Each path below is one point turned by a fixed rotation once a step. After each direction that follows a path, write how fast that rotation turns it, in degrees a step (0 if it stays still).
Each turn is a multiple of 5 degrees from 10 to 175, or 0.
Each row of a path follows its step; steps can be skipped.
Path 1:
step 2: 3.171	2.111	-1.902	2.123	1.003	-0.642	-0.473	3.616	-2.674	1.104	1.134	3.010	4.966	2.268	0.883	-1.241	2.494	-0.017	-2.570	-4.326	1.253	1.665	2.724	-2.564	0.049	-5.797	-0.536	-1.833	-2.988	0.210	-5.040	2.919	-0.287	-1.933	-5.806	3.957	-0.807	-0.812	-2.887	-0.366	0.344	-2.081	0.387	-4.042	-1.901	-0.923	-2.591	-2.476	0.368	-1.510	3.188	-1.413	-0.527	0.114	0.865
step 3: 4.057	2.170	-2.603	-3.331	-4.768	-1.796	-1.020	4.263	-2.754	-0.527	3.103	-1.030	1.287	1.571	-1.349	-0.057	3.823	3.112	0.607	2.483	-2.626	3.570	-1.166	2.144	0.762	0.817	-1.843	0.849	-2.158	-1.474	-4.240	-1.827	-3.105	5.058	1.939	-2.363	-2.470	2.444	1.894	2.875	1.645	2.818	-0.869	0.870	1.095	4.786	2.639	1.214	-2.636	0.669	2.941	1.035	-1.897	2.282	-0.421
step 6: 1.710	-1.567	-0.997	-2.257	-0.121	-2.099	-0.434	2.484	-0.676	-2.469	4.522	0.825	2.218	-0.877	-0.440	-2.405	1.948	-1.438	6.154	1.101	-2.711	1.657	-2.256	2.837	-1.506	-1.150	-0.357	-1.530	1.114	0.108	3.553	-2.133	-0.137	2.580	2.920	-3.117	-0.167	2.468	0.217	-1.092	2.976	0.809	2.124	1.135	-1.945	1.643	-0.575	-3.814	-3.402	1.638	-4.410	-1.189	-3.242	7.582	0.846
step 10: -1.695	-1.634	1.224	-4.242	-3.352	1.174	-1.798	1.062	1.957	0.911	-2.096	-1.691	-0.148	-0.031	1.632	-2.288	0.730	0.889	-0.492	0.423	2.817	1.502	-0.338	-3.700	-5.589	3.259	1.253	2.081	0.537	1.054	-0.844	3.933	2.307	-1.893	0.679	-3.285	1.772	-2.097	1.576	4.340	0.955	-5.197	-4.068	0.099	-1.927	-2.215	-0.791	4.160	5.283	-1.805	2.558	0.943	-1.090	3.033	3.058
step 11: 1.404	0.392	2.608	-1.335	-0.508	-2.425	-2.966	-0.940	3.769	-0.295	-1.327	-3.433	-1.461	-0.735	-0.777	-1.221	-1.821	-0.239	-0.110	-2.277	1.522	1.350	-7.248	-1.874	-0.824	-2.100	-3.711	-1.588	2.655	0.533	3.126	3.930	-0.156	-0.983	-4.187	-2.670	-2.346	1.257	-0.487	-2.393	-2.286	5.269	-3.733	-0.155	2.673	1.384	2.551	-2.251	0.249	1.605	0.960	-2.805	-3.891	-3.362	3.419
step 19: 2.998	0.138	-2.028	-4.670	-0.929	-2.569	-1.153	-3.036	-0.694	-0.608	1.179	2.042	-0.286	-1.531	-2.400	4.776	4.131	1.584	-2.346	0.821	3.707	-2.559	-1.221	-0.481	0.739	2.267	3.130	-0.385	0.707	1.449	-5.170	-2.147	2.924	0.668	-1.675	3.716	2.639	0.345	0.674	-0.143	-2.357	1.274	1.468	1.650	-0.038	2.266	3.193	3.288	-2.939	-2.353	-2.546	-6.678	1.149	0.754	0.645
step 20: 0.481	0.875	4.331	-3.713	1.752	0.546	2.187	-0.094	3.055	1.999	-2.091	-0.193	-0.900	0.506	0.286	-0.787	5.320	-1.964	0.221	-0.656	0.491	1.711	4.631	3.308	0.804	-2.574	-0.053	2.153	-0.273	3.620	1.936	-0.309	2.652	3.265	1.201	6.087	-1.567	-0.610	-0.212	1.196	2.137	-1.064	-2.071	-1.201	-2.342	1.425	1.042	-6.539	-4.996	-0.182	3.406	0.252	2.759	-2.650	0.801
step 21: -0.872	-3.343	-0.459	-2.475	-1.749	-3.234	0.988	-2.786	0.052	0.551	-0.423	-0.414	0.445	0.904	-0.386	-0.895	-1.795	3.502	5.355	0.691	-1.025	-3.265	1.099	1.030	0.759	5.128	-2.935	-2.858	-0.283	3.170	1.857	-2.084	-4.300	1.307	-0.996	-2.249	6.302	1.430	-2.623	3.910	1.102	1.454	1.634	3.297	-0.377	1.588	0.622	-1.547	-2.897	-1.109	0.517	3.994	4.794	1.185	-0.691
step 35: 1.277	2.057	-1.717	-1.476	0.675	1.360	-1.894	3.706	-2.051	1.882	1.672	1.389	1.390	-0.260	-0.755	2.266	3.373	-3.945	1.421	2.466	0.253	1.941	2.583	0.845	-4.562	0.731	-2.150	-3.786	-2.980	1.803	-2.343	0.038	3.538	0.001	-6.952	-0.940	1.109	2.455	0.929	0.245	3.336	-5.965	-3.956	0.137	-2.280	1.929	-2.116	0.624	-3.040	-1.919	-0.192	-1.788	3.182	-1.463	-1.598
-0.010	-0.357	-0.719	-0.328	-0.472	-0.153	0.913	0.199	-0.351	-0.431	0.576	0.022	-0.080	0.766	-0.935	0.965	-0.048	-0.271	0.157	0.361	0.457	0.351	-0.752	1.038	-0.153	-0.998	1.957	1.145	-0.748	-0.097	0.094	1.275	0.679	1.071	0.258	-0.664	0.187	-0.258	0.855	0.666	-0.707	-0.363	-0.244	-1.084	-0.450	0.341	-0.114	0.167	-0.441	0.158	-0.545	0.430	0.613	0.445	0.854
110
0.702	-0.690	0.092	-0.499	0.211	0.046	-0.350	0.317	0.450	0.793	-0.235	0.090	1.549	-0.936	-0.042	1.423	-1.186	0.014	-0.688	-0.816	0.278	-0.420	-0.107	0.516	0.713	0.617	-0.715	-0.174	-0.371	-0.324	-0.265	0.747	-0.928	-0.080	-1.295	0.118	0.353	-0.489	1.404	-0.230	0.868	-0.061	0.642	-0.262	-0.120	0.201	0.096	0.925	-0.040	-0.234	0.065	-0.652	-0.128	0.269	1.533
130
-0.307	0.589	0.192	1.014	-0.285	-0.419	1.667	0.553	0.040	-0.533	0.852	-0.112	-0.951	-0.257	0.445	0.298	-0.387	0.086	0.649	-0.392	0.434	-1.373	0.280	0.616	-0.806	-0.038	-1.042	-0.221	0.269	-0.499	-0.982	0.770	0.783	1.049	0.018	0.920	0.676	0.681	-0.119	-1.039	0.438	-0.283	-0.512	-0.150	0.042	0.165	0.213	1.178	-0.485	-0.697	0.616	-0.386	0.141	-1.088	-0.016
20
0.448	-0.438	0.037	-0.285	-0.261	-0.870	-1.123	-0.126	-0.839	-1.413	0.788	-0.239	0.274	0.405	0.434	0.002	-0.533	0.022	-0.286	-0.480	0.522	-0.335	0.662	-0.738	-1.358	-0.789	-0.250	0.020	-0.216	0.421	-0.523	1.058	-0.313	-0.421	0.526	-0.587	0.539	0.343	0.835	-0.241	-0.397	-0.546	0.887	1.025	-0.541	-1.616	0.075	-0.669	-0.776	-0.525	0.392	0.255	-1.163	0.645	-0.177
90
0.731	-0.365	0.918	-1.740	0.097	-1.035	0.546	-0.478	0.540	0.394	0.158	-0.645	0.783	0.026	0.399	0.500	-0.841	-1.290	1.117	0.427	0.325	-0.328	0.028	-0.407	0.175	0.572	0.344	0.118	-0.015	1.605	0.568	-0.147	0.677	0.152	0.379	-0.758	-0.085	0.590	-0.787	-0.639	0.713	-0.895	-0.272	-0.082	-0.811	0.832	-0.233	-0.040	0.421	-0.833	-0.415	-0.206	-0.112	-0.244	-0.958
25
-0.208	1.216	-0.333	-0.082	-0.937	-0.904	0.372	-1.308	-0.560	0.593	0.759	-0.165	0.017	-0.491	-1.284	0.051	-0.047	-0.010	-0.289	-0.012	-0.128	-0.248	-0.110	0.500	-0.494	0.317	-0.961	0.608	1.197	-0.322	0.901	0.370	-0.804	0.463	-0.906	-0.765	-0.728	0.254	-0.746	-0.264	-0.862	0.670	0.751	0.494	-0.715	0.618	1.321	0.399	0.300	-0.102	0.057	0.397	-0.078	1.260	-0.266
140
-0.125	-0.339	-0.625	0.829	0.365	0.624	1.185	-0.357	-0.749	0.202	0.056	-0.509	-0.254	0.037	-0.454	0.267	-0.219	-0.240	-0.247	-0.255	-0.170	0.646	0.632	0.143	0.897	-0.434	-0.675	0.484	-0.838	0.630	1.126	-0.475	0.425	-0.469	0.423	0.340	0.537	1.400	-0.562	0.761	-0.214	-0.671	0.526	0.186	0.438	-0.525	-0.257	1.109	0.921	-0.444	-0.603	-0.125	-2.143	0.179	0.895
45
-0.691	-0.544	0.531	-0.890	-1.195	0.423	1.095	0.637	-0.374	0.879	1.054	-0.119	-0.912	-0.168	-0.194	-0.985	-0.881	0.011	0.649	0.939	-0.002	0.928	0.044	-0.584	-0.357	0.092	-0.888	-0.495	-1.149	-0.586	-0.413	0.187	-0.696	-0.411	-0.519	0.003	-0.023	0.892	0.565	1.073	0.857	0.118	-0.496	0.133	-0.366	-0.067	-0.228	-1.165	0.392	-0.224	0.417	-0.401	0.676	0.954	0.403
100
